Families of rows that turns and mirrors carry onto each other, the same ones carrying the whole set onto itself: the rest of each named row's family, in list order:
5 families of 6 rows:
z884: 10 3 -5 5 -10 -7 -10 -10 8 -6 -7 15 7 -4 6 -10 7 -14 18
z87: -11 3 -6 -13 -7 2 12 -5 22 3 2 -16 -7 6 -4 -3 -10 2 -13
z704: -6 -5 -5 -13 1 1 4 -10 8 -6 -14 -17 -11 -9 10 11 -1 -11 -2
z629: -8 10 -9 -1 1 5 9 3 6 5 13 4 -2 18 -5 -13 -9 9 -15
z12: -10 -8 -7 -15 -4 -3 2 -10 12 -7 -6 -20 -6 -7 2 10 3 -6 -11
z852: 8 10 -8 3 3 -7 0 -2 1 11 8 20 5 14 -3 -14 6 7 -1
z364: -2 -3 -10 -11 -3 -8 5 -12 14 -2 -2 -18 -4 -4 9 18 -1 -2 -3
z985: -10 13 -8 6 -3 12 7 -2 2 -6 6 8 2 13 -4 -23 -10 -2 -8
z942: 14 -1 -7 1 -8 -13 -14 2 12 4 4 18 3 3 5 -6 6 -5 15
z903: -17 1 -6 -12 -3 7 8 -2 11 -2 1 -13 -7 6 -10 -9 -4 0 -21
z868: -1 -14 -12 -3 -1 -5 -14 -3 2 -6 0 -3 -6 -10 13 19 1 -9 8
z679: 7 -9 -13 -2 -7 -10 -12 0 10 -8 4 0 -2 -3 17 16 0 -6 11
z151: 6 4 -5 4 5 -6 -7 -2 -3 15 2 22 1 5 -8 -16 11 1 2
z106: 11 -3 -4 1 -1 -4 -15 4 1 -1 -6 20 -4 -1 9 -11 8 -12 16
z349: -9 6 -7 -2 4 5 4 2 -2 3 8 8 -1 14 -11 -20 2 6 -18
z673: -1 -5 -11 2 -11 0 -9 -7 7 -19 -3 -3 0 -7 16 8 -5 -16 12
z461: 1 -14 -11 -7 -4 -8 -14 -4 4 -12 -2 -6 -3 -9 11 15 8 -11 4
z239: 7 -9 -6 2 -6 -8 -20 4 8 3 1 16 -3 -5 3 -5 6 -11 16
z793: 9 -9 -8 0 -6 -10 -21 3 4 -5 1 16 2 -3 4 -5 13 -10 11
z815: -15 3 -3 -13 0 10 13 -3 10 -2 -8 -14 -13 3 -1 -8 -10 -5 -14
z924: -11 6 -9 2 7 7 4 3 -4 9 10 10 -5 12 -9 -15 -5 6 -14
z338: -18 0 -5 -10 -3 8 8 -1 15 5 1 -11 -11 3 -10 -9 -11 -1 -15
z104: 5 9 -3 2 7 1 -1 1 -6 8 -3 22 -2 9 -2 -23 8 -2 1
z508: 5 13 -8 11 2 0 -1 -10 -8 -1 1 20 9 8 1 -16 6 -3 3
z233: -8 3 -10 -4 -3 2 9 -20 4 -12 -8 -17 0 -5 9 11 -4 -8 -5
z649: -11 10 -5 -3 7 12 10 2 -3 3 0 6 -8 13 -5 -20 -5 1 -14
z267: -10 -7 -7 -12 0 -3 4 -14 11 3 -8 -18 -8 -10 1 13 0 -5 -7
z24: -13 10 -4 -5 -7 8 15 -15 14 -4 -7 -12 -1 3 -6 -13 -8 -6 -11
z697: 6 3 -6 2 1 -6 -9 2 -2 5 4 22 4 8 -7 -20 15 0 -1
z316: 4 -9 -8 -4 -1 -3 -12 -2 1 -10 -9 1 -8 -9 18 11 4 -14 12

Same family as z104: z704, z106, z815, z649, z316
Same family as z868: z151, z239, z924, z338, z267
Same family as z697: z12, z903, z349, z461, z793
Same family as z364: z87, z629, z852, z942, z679

Families of rows that turns and mirrors carry onto each other, the same ones carrying the whole set onto itself: the rest of each named row's family, in list order:
5 families of 8 rows:
z290: -1 9 -21 10 6 3 5 6 -1 9
z528: 0 12 -25 17 16 4 -2 -2 -1 1
z824: 4 11 -21 17 16 3 0 -4 1 4
z160: -1 10 -19 7 8 -1 11 6 1 9
z206: -10 5 -2 -6 -4 -24 0 -13 -11 -14
z170: 2 11 -23 16 13 7 -3 -7 0 3
z922: -9 5 -3 -7 -3 -24 0 -12 -10 -15
z602: -1 12 -10 9 4 -16 -10 -12 -22 -19
z905: -8 3 -18 -2 4 0 7 -9 12 6
z193: -5 6 -16 -2 4 1 10 -9 11 7
z156: -5 7 -21 9 14 5 -3 -19 10 -1
z68: -6 13 -7 1 -1 -24 0 3 -19 -14
z91: -1 8 -18 8 8 -1 9 6 4 10
z702: -7 10 -6 3 -1 -25 0 1 -20 -12
z699: -3 11 -5 1 -2 -24 2 2 -20 -9
z237: -3 11 -8 3 -2 -22 -3 1 -23 -13
z400: -8 6 -1 -8 -4 -23 1 -15 -11 -11
z434: -5 8 -21 6 7 -2 8 8 2 8
z64: -6 11 -7 2 4 -19 -9 -23 -11 -21
z178: -2 13 -9 11 8 -21 -9 -8 -21 -19
z660: -6 9 -6 1 0 -25 0 2 -19 -13
z864: 3 13 -22 17 16 5 1 -5 0 2
z579: -1 9 -18 8 13 6 2 -20 9 1
z462: -5 7 -6 -1 0 -17 -8 -23 -14 -19
z90: -2 5 -19 5 8 7 -1 -18 9 3
z845: -1 8 -20 9 7 -2 9 6 2 11
z484: -3 12 -9 12 7 -21 -9 -9 -21 -18
z288: -5 4 -18 -1 1 3 7 -5 8 9
z652: -7 8 -5 4 4 -20 -9 -23 -12 -20
z365: -5 3 -17 1 5 -1 9 -9 12 9
z298: 0 7 -18 9 14 4 0 -18 11 3
z980: -1 15 -10 11 7 -19 -9 -8 -20 -20
z103: 3 11 -23 18 15 3 0 -5 1 5
z353: -5 8 -5 2 5 -19 -9 -22 -12 -21
z169: -10 7 -4 -8 -5 -23 0 -12 -9 -15
z613: -3 10 -5 3 5 -17 -8 -26 -13 -18
z820: 1 15 -8 11 8 -19 -8 -8 -23 -16
z360: -4 4 -16 -1 6 0 8 -8 12 8
z706: -8 5 -4 -8 -7 -21 0 -10 -15 -13
z77: -1 6 -19 10 13 4 0 -19 10 3

Same family as z613: z528, z905, z156, z699, z400, z434, z820
Same family as z170: z290, z602, z237, z462, z90, z288, z706

Families of rows that turns and mirrors carry onto each other, the same ones carrying the whole set onto itself: the rest of each named row's family, in list order:
5 families of 8 rows:
z541: 11 -10 -4 4 17 -5 -1 -8 -7 7 4 11 3 -2 -1 -7 5 -9 -9 21 2 18 1 6
z657: 4 -11 -1 9 15 -8 -2 -10 -5 5 8 11 -8 -1 -4 -6 7 -3 -8 20 3 16 2 8
z617: 10 -10 2 7 -5 15 2 -15 -10 14 -1 13 0 2 11 -7 11 -13 -11 -19 1 -13 2 13
z854: 4 -6 5 -5 -1 7 -5 -4 4 -7 -19 1 0 8 -11 -5 10 -1 2 -6 -5 -4 -14 3
z191: 11 0 -4 9 0 4 -1 -14 -22 -5 -2 17 -11 -14 13 2 -11 -17 0 8 17 -11 -3 -2
z65: 16 2 10 5 14 -3 -12 -1 4 7 10 23 -11 -9 1 15 -6 0 -14 -10 -12 6 10 14
z666: 1 -6 6 4 -1 6 -3 -3 1 -8 -18 2 0 6 -13 -5 7 -3 0 -3 -6 1 -20 2
z505: 10 5 -4 10 0 -1 2 -9 -19 -6 -4 16 -8 -15 8 2 -12 -17 -6 15 18 -9 -1 -1
z39: 16 3 7 2 13 -5 -12 -6 2 8 10 18 -11 -7 0 17 -3 -1 -15 -17 -15 2 5 13
z556: 19 -2 -6 -18 1 -1 -4 4 -5 -14 10 9 -10 -26 -5 0 -1 -9 11 -8 4 -3 1 1
z965: 16 3 -11 9 -1 4 2 -12 -17 -9 -1 10 -6 -17 11 1 -12 -18 -6 5 19 -10 -4 3
z846: 33 -6 1 6 -17 2 -7 2 -13 4 7 13 -9 -8 -1 -9 24 -1 0 0 10 13 6 21
z487: 16 0 9 -4 13 -3 -16 -5 -1 6 11 22 -15 -10 -2 14 -6 -3 -12 -13 -15 3 8 10
z118: 32 -4 -1 4 -12 4 -5 2 -17 7 8 17 -5 -3 -2 -11 22 -2 -1 -5 5 15 11 24
z873: 12 -10 -4 4 15 -11 0 -6 -8 7 8 12 -3 -4 -4 -10 4 -4 -10 20 0 18 -1 8
z783: 34 0 -1 6 -13 3 -9 3 -19 4 9 18 -6 -3 -2 -16 17 -3 1 -5 7 14 5 22
z256: 25 14 12 11 -8 2 -13 -1 -10 -13 -15 27 -5 1 -2 19 -1 -2 -5 -4 5 11 4 18
z761: 17 0 2 -3 13 -2 -9 -2 1 3 9 19 -10 -10 3 13 -5 1 -20 -15 -18 2 5 16
z734: 14 3 -7 6 -4 1 4 -12 -20 -10 3 15 -7 -15 11 3 -10 -15 -3 10 18 -8 -5 -3
z971: 27 -1 -4 -17 -3 -3 0 4 -1 -15 0 9 -12 -25 -9 0 -1 -6 12 -11 -5 -3 -4 6
z240: 17 2 -9 9 -1 7 2 -13 -21 -8 -1 17 -6 -14 13 2 -11 -18 -3 4 22 -7 1 4
z263: 3 0 1 3 -1 6 -5 -6 0 -7 -22 4 1 6 -13 -9 3 3 3 -2 -8 1 -17 6
z826: 23 16 10 11 -9 1 -14 -5 -10 -13 -17 27 -13 1 -4 16 -3 -2 -5 1 10 8 4 17
z742: 23 0 -7 -19 -4 -3 3 3 -2 -15 2 11 -11 -23 -10 -3 3 -11 13 -7 -3 -1 2 7
z247: 5 -11 -5 11 12 -10 -1 -10 -8 5 5 7 1 -4 -4 -5 7 -6 -6 21 4 16 1 5
z161: 4 -1 1 3 -2 8 -2 -7 1 -14 -23 4 1 3 -16 -5 5 0 4 -2 -2 0 -15 6
z552: 26 15 9 15 -8 3 -13 -5 -7 -9 -20 27 -5 3 -2 13 -7 -2 -6 -4 9 5 -1 18
z492: 29 13 5 13 -4 1 -14 -4 -7 -11 -21 30 -2 -1 -2 15 -4 -3 -4 -3 6 8 3 17
z677: 4 -2 3 5 -3 15 -2 -15 -10 13 -5 16 -4 -4 14 2 10 -7 -9 -23 -2 -14 6 8
z303: 36 -4 0 8 -21 -1 -8 4 -17 4 6 17 -7 -7 -1 -8 19 -1 2 -5 5 12 7 18
z560: 10 -11 6 7 -6 18 -5 -16 -11 12 -4 16 -1 -4 9 0 16 -10 -9 -21 -1 -14 4 10
z398: 22 -7 -4 -18 -2 2 -4 6 -5 -12 2 7 -11 -25 -8 3 4 -9 14 -6 -1 -3 -4 3
z597: 9 -10 -2 13 12 -3 -3 -9 -5 5 3 5 -3 0 -6 -11 10 -4 -8 21 2 16 1 5
z248: 28 12 8 12 -9 2 -14 3 -11 -15 -18 25 -9 4 -6 13 2 1 -3 1 5 7 5 18
z135: 5 -8 2 7 -7 16 1 -17 -8 10 -4 16 -1 3 8 1 13 -10 -9 -21 -5 -12 5 6
z623: 37 -4 0 4 -16 1 -7 0 -15 2 5 15 -8 -9 2 -13 25 -2 5 -8 9 7 6 16
z207: 7 -6 2 8 -4 16 4 -16 -5 11 -4 15 -1 3 10 -4 12 -13 -6 -22 0 -12 5 16
z735: 14 0 3 -6 17 -3 -9 -6 1 4 5 18 -10 -11 -3 13 -6 -1 -15 -13 -19 6 8 12
z37: 25 -2 -7 -14 -2 -1 0 5 -5 -14 7 9 -13 -23 -9 2 5 -12 16 -9 1 1 0 2
z138: 2 -5 6 2 -3 6 -5 -4 3 -11 -22 4 -2 5 -15 -1 11 2 -2 -1 -3 -2 -17 8

Same family as z560: z657, z191, z846, z487, z826, z398, z138
Same family as z783: z541, z965, z761, z263, z742, z492, z207
Same family as z248: z854, z65, z505, z556, z677, z597, z623
Same family as z552: z617, z118, z873, z971, z240, z161, z735

